A single turn carries every row of the set below to another of its rows. Some are shown first; where does it send the rows asked next?
k_525: [-3.29  1.17 -2.01 -0.48 -0.61  1.17 -1.71 -2.19 -0.04 -2.74  0.33 -0.99
 -2.06  0.67]
k_749: [ 3.03 -2.00 -0.37 -3.55 -0.66  0.98  0.82  0.29  1.48  0.29 -1.34  1.07
 -0.96 -0.35]
k_877: [-2.77  3.45 -1.43  0.46  0.78  0.65 -0.09  0.62 -0.92 -1.52  1.09  1.79
 -1.03 -2.46]
k_431: [ 1.40 -1.11 -1.89 -0.33  1.43  1.24 -2.15  2.62 -0.70 -1.22 -1.48  1.28
  1.75 -3.40]
k_858: [-3.57  0.53 -2.31 -0.44 -1.24  0.83 -0.89 -2.44 -0.64 -2.58  0.80 -0.05
 -1.86  0.22]
k_59: [-1.21 -0.11 -1.38  0.62  1.44 -0.75  1.31  4.90  0.59 -1.09 -0.15  1.97
  1.46  2.21]
k_833: [ 2.42 -0.73 -3.39  0.84 -1.82  0.57 -2.30  3.24 -0.58 -0.24 -1.13 -0.23
 -0.46 -0.49]
k_805: [ 1.72 -2.23  0.47 -2.63 -0.76 -1.67  0.65 -1.19  3.25 -0.69  1.12 -0.07
 -0.92 -0.39]
k_438: [ 1.22 -3.01  0.19 -1.71  0.04  0.49 -2.35 -2.62 -2.30  0.74 -1.41  0.20
 -0.20 -0.09]
k_544: [-3.68  0.86 -1.01 -1.15  2.76 -0.29 -1.06  0.11  2.47 -2.29 -0.42 -1.43
  1.84  0.86]
k_924: [-2.04  2.22  0.32 -1.83 -0.12  1.06 -1.12  1.01 -1.30 -2.84  1.49 -1.31
  1.16  2.45]
k_516: [-1.55 -0.16 -3.06  1.38  0.05  1.62  0.75  2.11 -1.24  0.23  3.02  2.55
 -1.79  1.28]
k_831: [ 2.57  0.17 -2.64 -0.49  1.32 -1.54 -2.85 -2.62 -2.14  0.53  0.93  1.22
  0.03  1.81]
k_757: [-2.39 -1.90 -2.31 -0.61  2.69  0.41 -1.06  1.24  1.63 -1.49  2.71  0.93
  1.59  3.41]
k_43: [-3.12 -1.13 -3.40 -0.14  0.23 -0.87  1.31  1.76  1.30 -1.95 -0.54  3.57
 -1.66  0.68]
k_735: [ 3.11 -0.21 -2.56 -1.39  1.03 -1.95 -4.31 -0.36  0.97  0.83  1.29  1.35
  0.64 -0.37]
k_179: [ 0.83 -1.27 -0.18 -1.72 -0.95 -3.02  0.18  0.04  4.03 -1.32  1.00  0.04
 -1.51 -0.65]
k_855: [-1.74  0.55 -1.23  0.74  2.04 -0.95  0.71  4.38  1.09 -1.26 -0.74  2.09
  1.39  2.47]
k_363: [-0.39 -0.19  0.64 -3.36  0.58 -0.81 -0.76  2.35 -1.89  3.28 -0.17  0.29
 -2.51  0.25]
k_611: [ 2.98 -1.13 -0.97 -1.78 -0.97  0.64 -0.22  0.68 -0.55  3.01  1.40  0.39
 -0.59 -1.83]
k_248: [ 1.14 -2.95 -1.09 -0.73  2.23 -0.24 -2.15  1.63 -1.20 -1.09 -1.55  1.57
  1.44 -3.32]
k_731: [-0.50 -0.61 -0.92 -0.73  0.70  3.17 -0.69 -1.15  0.75  3.17 -0.52 -1.61
 -1.60 -0.09]
k_815: [-0.02 -1.34  0.94 -2.63 -0.40 -4.12 -1.81  0.46 -1.96  1.26  0.02 -0.52
 -2.01  0.63]
k_783: [ 0.97 -0.39  0.36  1.16  1.92 -3.93 -0.79  2.65  2.52  0.49  1.16 -0.82
 -1.22 -0.34]
k_36: [ 0.98 -2.73 -0.03 -0.35  3.40  0.09 -0.48 -0.77 -2.89  1.09 -0.29  0.87
  0.11 -2.38]
k_531: [-0.99 -0.31  0.88 -2.88  0.70  1.14  0.10  1.81 -2.11  3.18 -0.32 -0.42
 -2.02  1.35]
k_500: [ 0.80 -0.71 -2.30  0.77  2.25 -2.24 -2.48 -2.95 -1.97 -0.03  0.82  0.91
 -0.20  2.60]
k_390: [-3.23  1.52 -0.25 -1.73  2.77 -0.78 -1.57 -0.07  2.27 -2.82  0.16 -0.53
  1.82 -0.03]
k_479: [-2.59  1.25 -0.85 -1.33  3.36 -0.68 -0.83  0.46  2.67 -2.71 -0.22 -1.13
  2.02  0.81]
k_689: [-1.48  0.86 -2.35  2.43 -0.25  1.40  0.44  2.45 -0.74 -0.35  2.45  2.13
 -2.28  1.09]
k_764: [-3.10  0.81 -2.42  0.14 -0.94  1.70 -1.20 -1.54 -0.44 -2.82  0.93 -1.33
 -1.80  0.51]
k_32: [-2.06  0.19 -2.60  2.31 -0.64  1.66 -0.13  1.84 -1.20  0.26  2.47  2.16
 -2.22  0.76]
k_969: [-0.96  0.43 -1.06 -0.67  1.96 -0.56  0.53  4.90  0.54 -1.76 -0.02  2.09
  1.61  2.49]
k_321: [ 3.92 -0.86 -2.00 -1.71  1.06 -3.49 -1.46  2.09 -0.57 -0.07 -0.94  1.30
 -0.28 -0.73]
k_798: [ 0.76 -2.13  1.17 -2.60  3.18 -3.20 -2.21 -0.89  0.97  1.08 -0.27  0.10
 -1.52 -0.32]
k_542: [-0.14 -1.24  0.14  0.82  2.59 -1.95 -1.00 -2.13 -0.82 -1.07 -3.29 -0.82
 -0.18  1.95]

k_805 moves to k_248
k_531 moves to k_500
k_731 moves to k_542
And these:
k_611 moves to k_438
k_32 moves to k_525
k_855 moves to k_689
k_858 moves to k_390
k_924 moves to k_757
k_815 moves to k_735

